In the rows, zero is written as 128.
Named moves, each a turn or a mirror, and the order they were made in; the first pair answered:
j690 (before -> after):
[155 128 117 163 138 122 147 159 106 138 115 132 156 112 124 175 109 134
 126  64 181 150 184 125]  ->  [172 161  93 124 139 128 125 133 162  91  89 156 122  89 123 165  87 140
 104  97 157 152 145 158]
[ 88 144 136 129 118 151 135 117 175 114 124 106 152 154 132 123 128 121
 111 144 112 120 112 163]  ->  [ 80 128 147 150 119 145 146 134 145 138 136  93 165 165 133 127 136 121
 123 129 125 116 129 148]
[159 184  93  90 106 136  92 139 131 102 129 121 130 154 124 132 114 133
  77 139 159 176 114 146]  ->  [144 157 115 124 103 130 114 160  77 144 152 102 159 171 126 139 133 128
  98 113 182 176 149 116]
[130  99  76 149 163 110 147 139 124 134 144 148 107 130 135 139  96  83
 142  92  92 133 118 147]  ->  [131  98  77 147 164 109 147 139 124 131 144 145 108 131 134 141  95  84
 141  94  90 133 116 148]
j699 (before -> after):
[175 136 117 117  98 138 170 105 131 102 106 139  87 123 108 134  88 149
  99 139 112 132 132 162]  ->  [175 139 112 116  96 139 170 106 131 100 106 137  92 124 107 133  89 150
  97 138 112 134 130 161]
[124  92 132 125 176 109 113  97 149 130 120 169  74 103 135 103 103 102
 157 123 109 132  94 154]  ->  [123 169  90  86 164 135  91 151 173  93 113 153 122 129 120 120 118 138
 131 125 135 153  86 140]
[139  78 107 153 134 141 176 132 116 160 163 128 117 151 141 123 118 116
 157  86 124 111 149 120]  ->  [139 133  74 122 128 158 157 171 133 134 156 117 152 172 129 134 128 144
 137  87 145 130 142 110]
[121  67 130 138 122 113 112 157 128 187 148 150 157 141 133 128 117 135
 117  82 126 140 127 100]  ->  [120  92 116 124 120 119 106 172 137 175 146 144 174 151 127 133 119 145
 109  83 132 147 126  95]
j480 (before -> after):
[105 123 149 137 124 110 121 108  95 132 150 126 119 118 111 129 140 121
 136 142 119 102 131 128]  ->  [107 127 146 133 121 112 125 103 100 129 150 128 116 115 111 131 137 120
 136 147 115  98 129 136]
[154 169 192 130  88 130 126 161  81 167 116  91 157 164 130 132 183 135
 124 129 195 142 180 109]  ->  [156 214 164  86  60 160 155 124 111 129 115  93 156 155 113 130 172 135
 114 164 166 118 161 149]
[158 130 124 132  90 122 173 112 104 151 114  87 106 140 179 146  89 148
 115 147 165 176 138 158]  ->  [133 123 145 143 103 114 145 143  92 165 122  75 133 153 185 142 115 145
 123 140 177 183 150 127]
Pairs:
Between the rows of a pair lie two moves.
[127 144 109 130 140 114 104 177 141 137 135 126 119 124 118 130 119 146
  94 124 130 134 130 126]  ->  [119 144 115 135 136 118 115 182 125 147 144 117 134 132 114 132 129 144
 101 121 134 130 143 122] | j480 j690
[123  96  90 151 137 146 189  92  97 152 146 143 101 112 119 121  95 126
 142 121 121  90 153 156]  ->  [120 163  55 120 128 169 170 147 106 128 143 121 156 141 105 139 115 161
 121 117 153 112 150 137] | j699 j690
[230 173 164 151 111 106 124 138 119 153  58 135  99 130 106 154 126 125
  83 131 154 135 126 124]  ->  [192 185 184 150 110 111 107 169 102 161  77 113 152 153 105 152 162 118
  94 136 164 131 141  93] | j690 j480
[164 149  86 131 108 126 109 147 144 120 122 106 101 125 137 161  87 199
 132 110 158 181 127 129]  ->  [126 161 105 128 104 134 101 175 123 130 144  84 156 149 133 158 124 189
 140 113 166 170 144 101] | j690 j480
[126  96 117 139 102 139 192  79 125 115 160 131 134 123  99 137 123 103
 163 139  92 101 151 152]  ->  [173 109  73 145 106 138 189 104 134 110 135 136 113 121  97 161  96 140
 141 107 123 138 143 152] | j699 j480
[138 127 142 135  93 130 130  86 152 109 110 146 113 105 113 127 124 106
 101 147 105 118 131 134]  ->  [127 155 131 137  85 139 130 135 124 118 123 118 166 134 104 145 148 125
 103 125 139 132 151  99] | j690 j699
[139  90 115 176 136 103 127 110 108 142 126 132  72 128 157 127 101  83
 138  97 113 133 125 107]  ->  [106 146 113 122 141 117  71 121 163  92 120 132 101 135 154 109 123  81
 121 144  95 129  95 106] | j480 j690
[141 130 114 140 120 124 141 130 123 129 122 113 144 132 138 135 131 145
 138 130 135 136 136 134]  ->  [145 129 115 137 121 121 136 114 136 122 113 122 129 124 139 129 121 142
 131 139 122 134 127 144] | j699 j690
[164 142 125 142 137 108 132  73 130 120 104 141 101 127 139 134 117 122
 115 152 135 115 136 158]  ->  [149 147 128 159 132 115 141 114  87 145 122 113 149 153 135 147 144 132
 126 126 166 124 163 124] | j699 j690
[107 105 144 133 117 141 110 127 149 114 141 155 114 105 144  78 122 111
 150 126 105 126  96 136]  ->  [109 141 123 115 115 151  95 161 157  96 136 145 136 118 135  86 130 132
 135 123 123 143  96 124] | j480 j699
[144 150 145 116 143 105  82 142 136 135 136 126 165 156 118 124 124 132
 130 116 133 146 130 116]  ->  [145 111 166 133 148  94  91 107 130 149 137 138 132 141 127 113 112 113
 143 120 117 132 130 128] | j690 j699
[116  99 140 139 148 102  68 135 130 119 105 148 101 119 146 111 120  97
 136 108 119 151 123 119]  ->  [ 85 121 150 128 139 113  65 149 123 116 122 130 145 139 140 109 144  90
 140 122 120 139 132 106] | j480 j690
[137 176 131 116 111 130 102 135 146 117 104 130 131 109 127 125 137 137
 101 149 153 137 120 112]  ->  [121 126 173 148 123 110 103 114 126 149 117 133 116  99 143 111 144 107
 123 150 141 122 132 106] | j699 j480
[ 93 118 113 143 145 118 105 148 139 136 158 112 162 126 122 118 144 117
 166 106 131 118 128 133]  ->  [128 117  88 136 133 124 139 109 153 120 147 129 121 104 117 120 108 122
 159 108 116 112 118 171] | j480 j480
[136 181 159 119 135 113  97 130 146 118  98 114 152 101 111 151 168 141
  88 170 119 150  96 108]  ->  [126 123 197 162 139  97 122 118  99 167 119 106 150 100 123 147 174 119
 117 150 119 139 124  96] | j690 j699
[154 123 131 124 142 117 121 125 132 110 124 129 100 120 130 128 104 135
 116 118 127 141 105 143]  ->  [147 131 129 132 138 120 126 155 110 125 136 112 134 140 126 138 123 141
 122 101 149 146 123 122] | j690 j699
[133 109 170 145 120 116 127  88 120 139 122 140 113 113 130 120 125  99
 137 152 106 106 127 133]  ->  [168 161 114 117 108 133 128 110 144 106 101 140 113 119 114 143 102 141
 110 141 128 133 112 142] | j699 j480
[ 81 129 159 118 133 116 128 122 115 137 131 127 137 141 145 114 149 118
 139 159 101 101 118 104]  ->  [ 92 120 155 127 119 119 162 106  96 149 134 125 127 137 140 121 139 116
 144 151  99  94 128 114] | j480 j690
[113  95 137 116 127 143 120  99 142 136 167 109 165 135 150 119 131 104
 147 133 109 104 133 129]  ->  [127 134 103  91 117 157 122 113 160 113 158 107 172 143 138 128 123 126
 129 137 116 114 122 137] | j480 j699
[142 103 111 134 141 129 131 133 133 115 106 147 102 117 131 145  93 140
 127 111 106 150 108 140]  ->  [134 118 106 137 137 135 133 168 115 123 116 129 137 137 125 156 110 153
 128  96 129 158 125 118] | j690 j699
[159 139 148  82 118 107 143 109 152 110 135 148  89 116 162 107 125 125
 137 194  64 102 111 189]  ->  [124 125 175 115 103 113 177 136  84 157 175 113 149 145 155 120 161 111
 165 173  85  89 157 153] | j690 j480
[143 135 120 131 131 139 135 122 139 117 112 125 119 119 115 126 132 132
 123 131 135 122 124 131]  ->  [140 118 133 145 134 133 142 124 121 134 119 119 119 118 118 126 137 125
 132 123 137 120 135 122] | j699 j690
[123 102 162 129 130 117  83 118 120 123 140 124 111 110 136 108 152 117
 148 135 135 146 125 113]  ->  [108 119 163 118 120 130  94 118 119 118 152 114 133 118 126 106 162 114
 150 146 131 135 126 112] | j480 j690
[ 68 133 121 115 161 132 100 113 142  86 148 143 125 115 121 142 124 151
 143 167 117 105 131 103]  ->  [ 84 111 121 129 162 123 113  90 140  93 143 154  94  99 125 142 106 148
 145 161 111 100 130 117] | j699 j480
[169 168 102 102 119 136 109 159 166 116 101 127 123 132 107 152 123 170
 104 137 131 160 108 128]  ->  [127  83 183 156 150 100  95 148 124 175 126 129 121 127 134 126 150 121
 144 131 122 141 135  99] | j699 j480
[126 112 131 119 111 141 144 108 131 126 140 129 120 124 137 116 109 114
 139 124 101  95 113 152]  ->  [123 149 110 106 103 154 136 145 132 115 141 115 158 144 127 127 122 134
 129 117 122 109 118 135] | j690 j699
[153 124 116 167 114 129 162 149  98 147 137 115 115 129 117 155 112 149
 133  78 150 136 135 118]  ->  [118 109 151 172 117 126 152 145  88 159 153 109 135 130 122 141 136 124
 151  93 137 120 145 107] | j480 j699
[ 92  95 189 149 115 142 129  96 101 143 160 115 147 119 133 112 148  89
 131 157 107 104 141 112]  ->  [147 162 115 104  86 172 158  88 139  88 134 122 124 114 110 134 106 132
  96 161 106 117 116 156] | j699 j480
[113 135 148 109 131 105 112 121 139 135 122 118 122 135 142 120 152 111
 135 170  97 133 124 160]  ->  [130 109 149 131 141  91 114 118 129 148 115 125  99 129 150 123 138 112
 135 150 107 141 128 157] | j480 j480
[101 132 122 168 172 121 125 172 158 138 116 126 139 155 141 138 132 133
 134 117 108 122 132 136]  ->  [105 145 112 151 169 127 125 159 177 120 110 132 129 151 139 133 125 134
 128 132  94 119 119 150] | j690 j480
[148 130 128 159 156 131 150 111 130 117 164 142 138 118 132 128 136  97
 154 121 114 124 125 117]  ->  [143 156 116 144 155 141 138 132 141 105 163 136 162 131 128 133 145 109
 146 121 126 130 125 106] | j480 j699
[139 127 130 146  99 121 171  79 127 150  84 121 111 109 116 146 126 124
  78 158 127 110 115 141]  ->  [145 118 133 152 118 105 136  91 144 147  69 131  95 102 127 143 123 130
  72 154 133 127 105 134] | j480 j690
[ 78 114 194 140 172 104  60  98 166 122 135 139 111  98 150  65 149 105
 160 184  96 120 111 147]  ->  [106 102 181 148 169  98  79  78 170 123 127 150  76  83 149  71 124 108
 157 175  91 125 107 164] | j480 j480
[124 152 120 107 122 139 115 129 133 112 127 126 141 125 118 136 137 138
 125 136 110 121 130 118]  ->  [121 111 142 132 132 124 122 108 118 134 129 132 117 114 130 128 131 121
 138 128 103 113 138 122] | j699 j480
[107 142 139  97 111 127  85 141 145 149 150 128 154 147 155 110 158 111
 130 150 144 155 116 127]  ->  [159 116 115 112 107 120 120 106 149 154 130 152  88 118 158 119 108 118
 124 131 137 160 107 160] | j480 j480
[130 121 144 151 132 140 131 129 128 135 143 135 124 119 133 133 142 114
 131 117 105 112 141 136]  ->  [141 150 119 132 125 152 132 137 141 116 136 135 126 123 126 142 132 130
 117 117 111 119 130 142] | j699 j480
[110 101 102 141 181 131 108 178 150 112 134 133 125 145 148 102 116 149
 136 116 135 138 115 121]  ->  [ 97  81 122 145 179 129 127 141 143 117 143 140 112 132 153  89 113 123
 150 134 107 111 116 138] | j480 j699
[131 106 144 138 149 111  93 120 140 134 114 145 120 105 126 109 121 105
 136 167 122 122 130 121]  ->  [147 141 110 115 136 124  97 128 160 109 106 145 125 108 116 119 111 126
 120 167 130 129 121 128] | j699 j480
[126 101 114 144 144 123 123 139 107 151 124 137 108 111 144 128  86 154
 121 111 132 153 131 130]  ->  [ 98 114 128 136 150 126  95 161 109 146 133 130 142 124 145 121 113 148
 123 122 136 154 132 109] | j690 j480
[141 146 102 112 150 122  78 174 167 108 110 134 118 143 120 138 135 145
 130 122 161 151 106 103]  ->  [128 131 118 138 140 123 108 185 122 141 134 115 148 158 116 147 151 139
 150 103 173 143 135  86] | j480 j690
[131 108  97 143 138 139 130 184 120 150 144 142 121 174 134 102 153 146
 161  95 153 121 104 137]  ->  [136 135  78 116 118 160 153 156 139 123 142 146 114 168 123  99 141 147
 154 116 132 103  93 167] | j480 j480
[ 69 137  86 123  99 178 162 137 110 137 178 116 182 123 101 128 129 104
 162 136  99  94 155 144]  ->  [139  96  61 145 114 154 168 103 132 137 142 154  86  86 115 137  69 120
 150 111  96 118 137 177] | j690 j480
[128 151 162 119 127 145 114 101 127 122  90 143 144 115 125 117 129 144
 140 166 116 116 136 115]  ->  [143 120 166 142 138 128 111 105 115 142  82 149 121 109 132 120 121 145
 143 143 128 131 141 108] | j480 j480
[173 121 132 125 161 110  70 128 129 117  73 143  86 119 132 143 120 146
  99  97 165 173 116 106]  ->  [129 187 125  73 138 145  69 128 154  76  90 127 142 133 113 133 154 138
  94 144 145 146 109 116] | j480 j480
[112  68 156 160 118 125 126 157 129 171 132 125 129 130 143 117 119  99
 150  90 141 131 136 101]  ->  [ 87 138 138  94 102 157 109 142 182 108 131 125 156 132 128 104 128  98
 134 150 109 110 106 125] | j480 j690
[110 116 131 152 150 120  89 167 140 134 155 155 137 132 169 127 143 129
 140 130 155 149 136 117]  ->  [116 108 131 147 152 118  86 144 155 122 147 168 110 120 172 118 130 120
 136 142 137 145 125 135] | j690 j699
[101  75  84 153 140 134 119 156 144 123 153 165 112 134 124 127 101 114
 136  90 125 140 133 138]  ->  [104  98  72 135 137 140 109 163 159 107 146 163 121 138 119 130 102 124
 129  93 129 146 126 138] | j690 j699
[127 145  96 103 158 128  68 147 184 105 113 140 111 127 138 111 124 141
 110 136 137 151  99 120]  ->  [108  92 134 158 155 115 101 164 110 171 145 118 137 141 143 118 144 124
 146  99 159 144 146  86] | j690 j699
[157 149  88 111 153 128  92 182 150 102 109 138 145 130 136 147 132 159
 113 111 155 154 125 117]  ->  [139 175  88  94 134 148 115 177 144  95 124 124 175 139 124 148 145 155
 118 126 146 133 132 121] | j690 j480
[114 130 146 126 130 121 115 131 131 136 130 125 135 137 133 124 142 119
 134 134 135 134 132 114]  ->  [119 129 144 123 132 119 114 120 146 127 125 132 122 128 134 122 135 116
 132 142 125 132 128 124] | j690 j699
[136  98 187 127 147  96  88  89 135 141 105 143  82  90 157 116 133  96
 126 157  95 124 121 117]  ->  [169 170 120  84 130 121  85 119 167  94  83 139  96 101 139 139 118 143
  90 152 117 148 100 129] | j699 j480
[126 134 161  92  93 145 113 121 117 138 120 150  85 103 129 116  94  92
 115 174  90 111 128 140]  ->  [112 110 185 119 112 128  85 157  95 166 124 142 104 117 141 114 115  86
 123 153 115 128 145 103] | j480 j480
[114 131 116 123 143 143 137 109 138 110 148 129 148 116 113 108 117 116
 147 139  99 133 106 144]  ->  [120  98 128 153 161 121 122 127 119 139 144 131 139 116 125 110 114 116
 153 113 119 150 119 123] | j480 j480
[150 142 118 144 161 131  92 129 155 146  99 128 102 146 106 137 138 106
 115 128 148 159 120 118]  ->  [132 147 129 146 156 136  94 144 142 155 110 113 131 158 102 138 154 101
 122 129 153 155 131 104] | j480 j690
[128 115 122 142 129 155 153 120  92 119 110 148 119 141 124 163 138 153
 192  97 131 115 142 113]  ->  [124 140 111 127 124 163 148 134  98 105 109 144 135 148 120 167 146 162
 185 103 133 116 140 111] | j699 j480
[124  93 174 137 127 109 124  97 131 161 126 124 112 114 143 129 122 100
 124 143 126 123 116 124]  ->  [121 153 143 110 116 131 110 155 133 143 123 100 165 145 127 144 143 132
 106 133 157 140 118 102] | j699 j690
[ 66  92 161 113 122 149 114  83 144 125 173 150 115 111 120 101 143  65
 126 214  54  76 116 142]  ->  [106 193  71  65 107 178  86 162 181  73 140 138 151 144  96 139 135 139
  76 192 108 131  97 131] | j480 j699
[ 92  93  97 131 152 123  99 156 175  81 162 172 149 152 127  99 107 146
 152 123 102 135 142 117]  ->  [100  83  95 132 148 123 115 132 176  80 160 178 128 141 127  96  97 140
 154 128  90 126 140 133] | j480 j699
[134 110 132 146 133 117 116 152 115 149 124 133 135 135 127 135 130 139
 135  98 144 154 124 111]  ->  [131 157 107 104 105 147 141 122 142 110 127 133 143 130 110 132 125 137
 126 136 115 132 108 148] | j480 j480
[104  86  92 138 177 138 120 158 120 136 157 150 109 160 134 118 123 124
 154  87 113 129 129 125]  ->  [108 116  72 116 175 148 109 165 144 113 146 152 114 162 129 122 120 138
 138  96 113 136 115 129] | j699 j690
[171 140 119 123 138 105 113 109 150  88 105 152  98 149 132 147  98 140
 110 138 154 157 119 118]  ->  [156 105 151 149 154  87  99 116 130 115 110 152 100 149 144 139 111 124
 126 128 156 156 130  98] | j480 j699
[154 162 172 121 103 119 120 122 110 138 100 104 136 129 130 156 143 133
 103 149 157 142 130 125]  ->  [160 142 181 128 102 118 133  97 106 143 100 110 112 116 134 148 134 122
 109 152 141 130 130 141] | j480 j699
[139 156 120  75  67 120 143 104 151 109 118 133 116 124 143 103  93 126
  98 162 101  87  74 136]  ->  [117 145 135 113  60 121 165 156  82 157 150  96 176 160 136 123 128 131
 120 121 143  95 120  86] | j690 j699
[ 92 108  86 149 149  84 148 127 124 169 131 148 119 133 127 120 139 118
 175  95 137 125 133 138]  ->  [104 149  59 115 148  94 126 126 166 127 113 158 112 129 122 120 128 135
 153 115 130 134 106 157] | j690 j699
[ 91 141 124  96 138 146 108 133 177  89 149 144 155 134 110 106 138 111
 134 140 102 116 107 144]  ->  [ 82  90 157 136 139 130 129 120 135 135 166 141 150 131 118 104 141  89
 162 125 103 104 132 134] | j699 j690
[ 95 127 125 128 107 127 102 150 111 126 169 107 135 147 121 131 140  97
 125 151 123 131 135 104]  ->  [105 130 117 118  94 134 126 116 123 115 167 114 114 136 117 128 125  92
 123 164 103 116 126 128] | j699 j480
[145 194 115  94 104 129 165 111 114 106 106  90 166 129 136 154 116 177
 121 146 149 153 139 147]  ->  [149 128 152 126 118 104 184  54 102 129 110 111 107  98 152 135  99 144
 143 152 115 131 140 170] | j699 j690
[ 81 128 107 129 155 140 119 156 159 116 143 114 164 152 146 106 123 115
 147 125  97  98 141 127]  ->  [ 87 117 115 132 158 135 121 138 165 116 141 123 143 141 150  99 114 106
 149 131  86  92 135 139] | j699 j690
[ 87 142 116 116 126 149 152 111 134 110 155 107 155 125 130 114 147 135
 142 141  96 100 118 133]  ->  [119 103 112 150 126 134 183  99 107 138 149 114 120 114 136 126 122 139
 150 109 105 108 127 139] | j480 j690
[177 105 160 138 101 117 121 126  97 164 110 113 102 117 111 190 131 138
 114 163 176 149 144 136]  ->  [147 104 184 138 105 120 109 134  93 170 123 104 130 125 111 180 156 123
 123 176 171 138 150 120] | j480 j699
[104 160 132 118 115 124 164 102 140 118  95 126 138 112 121 121 129 120
 124 137 131 140 118 124]  ->  [109 130 145 146 133 103 149 117 124 144  91 126 128 116 131 124 132 122
 129 111 148 155 130 104] | j480 j480
[159 131 117 137 143 116 113 135 123 122 108 146  93 115 130 138 122 140
 116 120 141 145 128 121]  ->  [121 147 136 130 139 124 104 157 113 125 127 126 144 137 125 134 154 135
 124 129 145 132 144  98] | j690 j480
[ 83  72 112 162 181 134  96 169 143 168 141 155 116 133 175  99 121 121
 134  75 120 145 142 114]  ->  [ 78 144  75  95 138 179 136 121 189 107 147 156 127 128 150  92 112 120
 123 134  74 105 115 167] | j480 j480
[148 160 135 115 114 122 105 141 124 120 104 128 144 120 125 128 131 121
 112 133 149 143 113 102]  ->  [150 121 155 135 122 106 116 107 117 137 106 138 114 103 134 115 121 102
 125 136 131 129 114 112] | j699 j690
[102 153 127 122 147 140 109 129 133 111 137 125 124 127 136 134 116 124
 130 137 115 123 133 125]  ->  [ 97 137 137 139 148 135 116 129 114 127 147 120 128 130 136 136 122 120
 139 130 120 118 145 118] | j690 j699
[157 119 144 124  99 124 133  85 138 113 127 128 107 102 122 120 128 105
 125 134 123 120 140 133]  ->  [140 111 160 139 100 122 131 104 111 132 143 115 134 114 125 123 148  99
 138 122 135 120 157 109] | j690 j480
[151 160  83  82 131 141 103 127 159 105  90 128  95 125 107 131  97 142
 103 118 127 147 126 149]  ->  [136  77 138 149 136 116 138 110  88 176 118 121  88 123 122 129 107 108
 143  87 129 128 166 131] | j699 j690
[153 141 109 134 138 125  96 131 153 127 105 142  95 128 121 124 119 139
 125 147 128 144 110 142]  ->  [146 119 127 152 149 113  84 138 141 143 110 139  98 131 129 123 127 131
 134 137 134 148 118 126] | j480 j699
[132 120 195 138 100 120 118 112 111 147 104 128 140 130 140 124 158 137
 107 153 154 111 151 119]  ->  [129 147 186 117  89 134 127 105 124 129 104 125 148 130 133 124 157 141
 100 169 145 101 145 132] | j480 j699
[107 109 135 132 108 123 164 146 123 142 126 120 120 156 107 139 144 122
 122 149 143 131 135 138]  ->  [111 126 122 112 109 128 152 140 150 120 115 128 112 151 105 138 137 131
 109 160 138 135 119 149] | j699 j690
[147 131 181 131 124  92 112 110 137 149 122 136 120  89 121 130 104 128
 140 156  90 128 110 104]  ->  [128 140 190 126 118  97 113 121 127 150 135 123 149 100 115 128 123 125
 147 161  93 120 119  92] | j690 j480
[124  67 110 177 130 125 118 103 130 165 155 147 150 133 117 126 130 136
 150 131 135 107 120 141]  ->  [103 108 104 151 123 141 102 130 140 144 160 133 190 151 108 128 154 145
 142 146 140 108 117 129] | j480 j699
[125 147 147 122 106 139 137 124 121 118 105  99 179 128 122 157 152 125
 133 153 145 127 154 100]  ->  [124 122 160 129 105 136 157  89 117 127 109 105 155 114 126 150 141 108
 144 161 124 109 157 119] | j699 j480
[126 155 143  91 115 150 153 100 129 104 135  97 142 151 136 145 145 124
 102 164 119 128 101 168]  ->  [147  87 163 152 148 110 133 126  94 157 124 107 113 146 158 154 138 126
 112 111 151 163 119 134] | j480 j480
[156 120 171 135 162  88  92 115 150 148  94 141  92 106 157 125 125 128
 117 122 137 151 119 125]  ->  [146 140 166 139 153  96  93 157 125 160 105 118 135 130 149 141 147 142
 119 104 165 163 137  97] | j699 j690
[145 135 106 154 119 100 136 111 120 144 108 123  89 110 130 153 114 149
 108 113 106 120 128 126]  ->  [139 146 101 156 116 103 135 133 107 148 112 110 114 126 123 159 124 157
 108 103 123 126 137 112] | j699 j690
[ 87 127 134 114  95 147 166 110 124 111 152 118 149 141 104 118 148  97
 136 154  96  77 130 129]  ->  [123  90 123 141  96 133 192  91 114 126 139 132 102 123 109 128 114 103
 135 129 102  88 133 145] | j480 j690
